One turn sends every row of this set to another row. A few are shown first. Where does it send the rows asked after them?
fofi: [32,0,-5,10,-12,-15,11,-17,-16,18,10,-5]
dul: [-10,16,34,-21,7,-10,-1,24,3,16,-10,3]
mus: [-7,13,8,-28,-15,-40,8,7,21,4,-16,-3]
dipek: [7,15,10,-14,4,-34,21,-13,17,5,-10,-18]
zemuz: [21,5,-3,-18,-24,-15,23,5,-26,-3,10,-13]
nuvug: [8,18,23,-10,4,-40,25,-10,11,2,-4,-7]
Ribeb: [-8,8,16,-32,13,-24,-2,10,19,14,-2,-2]
gep: [2,3,-8,-20,-34,-7,-4,29,-13,8,2,13]
varak: [4,12,28,-10,1,-27,18,-10,-3,21,24,-9]
Noko: [34,12,-3,5,-30,-19,3,-5,-9,25,20,-1]
niv: [30,-2,4,-19,-15,-24,15,-4,-28,5,10,-12]
bagov: [-7,21,28,2,9,-4,-2,13,12,23,-18,5]
Pidi: [-8,21,18,-10,-36,-38,15,8,6,9,-15,3]
rubof: [17,7,-10,4,-37,-15,-2,11,-6,9,-28,11]
lege: [30,8,15,-15,4,4,-11,18,-13,25,16,-2]
povo: [33,5,-6,17,-23,-10,17,-8,-3,17,12,2]
Tabi: [0,7,8,-17,4,-34,8,-13,20,20,18,-4]
Boki: [38,18,14,-3,5,6,1,13,-14,13,-13,-15]
vuzez: [-7,12,28,-21,15,-24,0,12,15,13,1,9]
Nivig: [23,-2,9,-1,6,12,-4,16,-5,23,17,8]
fuf: [9,-2,-6,-17,-38,-21,-11,19,-11,15,-3,18]
kovo: [11,20,26,2,2,-25,28,-15,-2,12,2,-17]
gule: [18,13,6,-24,-34,-13,-14,34,-9,15,-8,8]
gugim: [23,19,-3,8,-30,-4,-12,21,2,21,-20,10]
fudel: [31,6,15,-11,4,7,14,22,-13,0,-15,-11]
vazit: [20,10,4,-7,5,13,11,18,-18,1,-15,-11]
razag: [21,5,-13,11,-21,-6,15,-8,-12,15,18,-1]
suve: [-1,20,25,-2,18,-19,6,4,20,10,-19,4]
guse: [17,-3,7,-6,10,8,-16,15,-12,24,1,10]
Kif: [23,4,12,-14,8,5,-3,20,-18,6,-24,-6]
Mozof: [-7,18,12,2,-14,-37,5,-1,27,15,-9,16]
rokir: [21,11,-4,9,-31,-3,5,21,3,7,-28,10]
Viga: [-8,17,19,-20,-16,-44,9,10,17,4,-11,10]
mukep: [-11,18,12,2,-34,-34,5,2,13,23,0,13]
les: [-8,13,-1,-4,-12,-32,1,-5,31,20,-7,8]
Nibut: [12,1,1,-8,5,15,-5,17,-14,19,16,5]
Fof: [38,15,4,-13,-32,-26,14,4,-19,6,2,-15]
Rago: [30,1,6,-22,-27,-22,23,11,-19,-1,14,-8]
dal: [10,12,-14,9,-31,1,3,16,-4,8,-21,8]
sak: [10,-1,1,-20,-34,-9,-6,33,-4,13,6,19]
lofo: [-2,16,10,-6,16,-16,3,-1,28,15,-20,-5]
nuna: [2,12,20,-7,3,-38,14,-13,15,16,18,4]

povo goes to rokir
dipek goes to mus
Now these:
Nibut goes to razag
lege goes to Noko
nuna goes to Mozof
varak goes to mukep
Kif goes to niv

One turn sends every row of this set to another row. A few are shown first. Where does it send the rows asked after them?
Zopo: [-8,-3,-1,5,26,8,26,20,19,-7,2,-16,25,-13,4,2,-33,14,-17,3,-21]
Nage: [16,-3,23,1,14,-18,10,5,-7,-9,-7,13,14,-7,-11,9,9,-26,-24,-6,-31]
lak: [3,9,-29,7,24,-4,-21,7,-15,-8,-1,14,-3,-35,5,-4,-11,9,1,27,-6]
faka: [4,-9,12,22,4,-27,20,20,3,-21,-9,-1,5,29,8,-19,-6,-4,7,30,-17]
sizar: [9,-8,15,20,11,-23,18,13,7,-12,-2,14,-16,30,1,-21,-23,6,8,24,0]
Sur: [1,9,-28,3,15,2,-21,14,-14,-3,-12,19,-4,-28,17,5,-10,8,-10,4,-1]
naz: [-1,-22,6,17,-5,-25,15,1,7,-3,-12,25,-9,29,5,-19,-20,18,1,2,-10]
tufe: [-10,-9,-3,6,27,4,27,7,21,-4,8,-8,18,-17,-3,-2,-35,23,-16,4,-23]
vibaz: [-5,-21,5,19,-12,-27,18,8,0,-12,-21,10,11,28,13,-16,-3,9,-2,10,-27]
Zeg: [-18,0,3,30,11,-30,-20,1,-6,9,21,-5,-13,18,-5,3,7,3,2,-5,9]
tivis: [-15,4,3,27,12,-30,-21,11,-10,4,16,-17,-4,18,-2,2,7,-3,6,4,8]
Fik: [-2,10,-27,13,23,-8,-6,3,-13,-18,5,13,-4,-36,9,3,8,2,-12,25,-18]
miz: [17,-11,18,-11,6,-12,-6,11,-10,7,-23,16,20,-5,-13,5,-12,-12,-12,-19,-20]
Rola: [-10,-10,-5,4,23,4,23,13,18,-4,0,-14,27,-16,0,-1,-35,21,-14,2,-25]
seni: [18,-14,16,-7,21,-18,-11,-3,-9,9,-11,19,11,-13,-32,-10,-24,-3,4,4,-17]
Rinot: [-24,-7,-5,29,3,-33,-21,-4,-10,10,13,-8,-2,16,-5,2,11,9,1,-5,-1]
vefe: [-21,-3,-3,28,6,-33,-24,5,-14,4,10,-19,7,17,-3,3,13,1,7,3,-3]
buf: [19,-7,20,3,29,-24,6,-7,-5,-7,8,17,6,-14,-31,-4,-5,-16,-7,16,-30]
dibiz: [-2,11,-26,11,12,-1,-9,9,-12,-13,-4,19,-4,-28,22,11,9,0,-20,5,-14]
gire: [-7,-2,2,7,31,5,29,15,22,-8,11,-12,15,-14,1,3,-33,15,-19,3,-19]

Fik goes to lak
seni goes to miz
Now these:
naz goes to vibaz
Zeg goes to Rinot
Zopo goes to gire

One turn sends every row of this set to another row. A few are shown first. Where does it send the rows asked after them?
Kasum: [8,-17,21,9,-5,-4,22,-34,14,27,-5,-19,-9,5,6,0,-18,32,-12,-4,38]
Rok: [12,-26,-6,26,8,-5,28,-18,28,20,12,3,-9,-7,11,-20,-4,-23,-27,-4,20]
Kevo: [-7,2,13,47,-5,14,10,-37,-12,12,15,-14,-28,-4,0,-16,-39,-3,-7,-9,15]
Posit: [-6,4,0,47,-11,14,4,-35,-8,-8,28,-13,-19,-6,4,-13,-26,-3,-16,-21,20]
vus: [16,-17,-8,7,9,12,-10,-2,-6,-15,50,5,-26,1,6,-13,-16,1,-19,-18,-12]
gik: [-4,-13,-26,-11,-6,20,17,-11,11,5,20,-24,4,-10,8,-3,-7,-6,-3,-4,14]
Tul: [20,-15,18,15,-5,-8,33,-30,18,22,3,-27,-9,-4,4,0,-4,23,-10,2,35]
Ziv: [-1,-4,24,-2,-12,6,-2,-22,-21,-5,38,-11,-12,8,14,20,-16,7,15,-3,5]
vum: [17,-17,17,2,-5,-3,21,-32,17,28,1,-18,-3,10,1,-1,-14,17,-16,15,42]
Zorer: [18,-31,9,-19,16,0,13,-11,4,34,15,8,-14,6,34,9,-3,12,-1,-2,4]
Bobad: [-7,1,16,43,-20,4,3,-47,1,9,22,-9,-11,6,-2,-14,-20,-8,-27,3,17]
Pog: [8,-12,-2,1,9,15,-25,-10,-9,-3,44,7,-30,9,-1,-24,-13,-2,-17,-13,-10]
pidip: [-3,-14,-15,-12,-9,5,14,-2,27,5,29,-29,1,1,9,3,-17,3,-8,-3,10]
Pusev: [15,-26,-12,33,3,15,29,-21,16,44,8,-11,-17,-9,18,-14,-16,-5,-26,-7,12]
Tanuf: [27,-15,21,29,16,1,-6,-40,-17,14,10,10,-29,13,-1,-24,-14,28,-27,1,20]
turo: [26,-22,38,25,9,3,2,-43,-10,11,22,3,-41,6,2,-24,-19,17,-23,-6,19]
kezis: [18,-2,11,7,-9,1,27,-41,6,23,-4,-13,-12,-6,10,7,-18,17,-7,6,44]
Narol: [27,-19,28,28,13,4,-2,-33,-19,7,15,15,-36,4,2,-16,-16,29,-23,-20,16]
gedon: [9,-10,-11,-15,-5,6,15,1,14,-2,33,-27,7,-3,1,-4,-8,-9,-9,4,12]
lotup: [11,-25,-17,6,15,16,-11,-14,-19,-3,49,5,-19,4,16,-28,-11,-1,-9,-14,-7]
bige: [3,5,32,8,-7,5,-12,-22,-29,5,21,-4,-10,22,10,-1,-5,7,2,3,-10]
Nas: [0,-3,23,4,-2,-4,-8,-20,-31,8,35,1,-18,2,0,9,-21,0,18,-12,-2]
beru: [13,-24,-14,30,17,8,20,-24,15,31,6,6,-21,-8,24,-25,-14,2,-32,-21,20]
das: [18,-9,-6,12,16,9,-13,-7,-20,-16,42,2,-18,0,-2,-27,-8,2,-20,-11,-10]
Zako: [23,-22,11,-9,21,-4,14,7,-2,16,11,8,-8,9,22,-7,10,-8,2,-5,-6]
gur: [32,-13,21,24,10,-3,0,-43,-26,15,26,15,-36,8,18,-18,-23,22,-12,-4,22]
tova: [3,-4,-23,-8,-5,3,6,4,20,9,24,-24,2,0,1,-2,3,4,-2,-6,6]
nepak: [21,-32,-2,-11,6,-2,12,-3,-4,40,28,5,-8,-3,20,12,1,-2,0,-9,-5]

nepak goes to Nas
vum goes to gedon
turo goes to Tul
Now these:
Rok goes to Zako
beru goes to Zorer
vus goes to Narol
lotup goes to gur

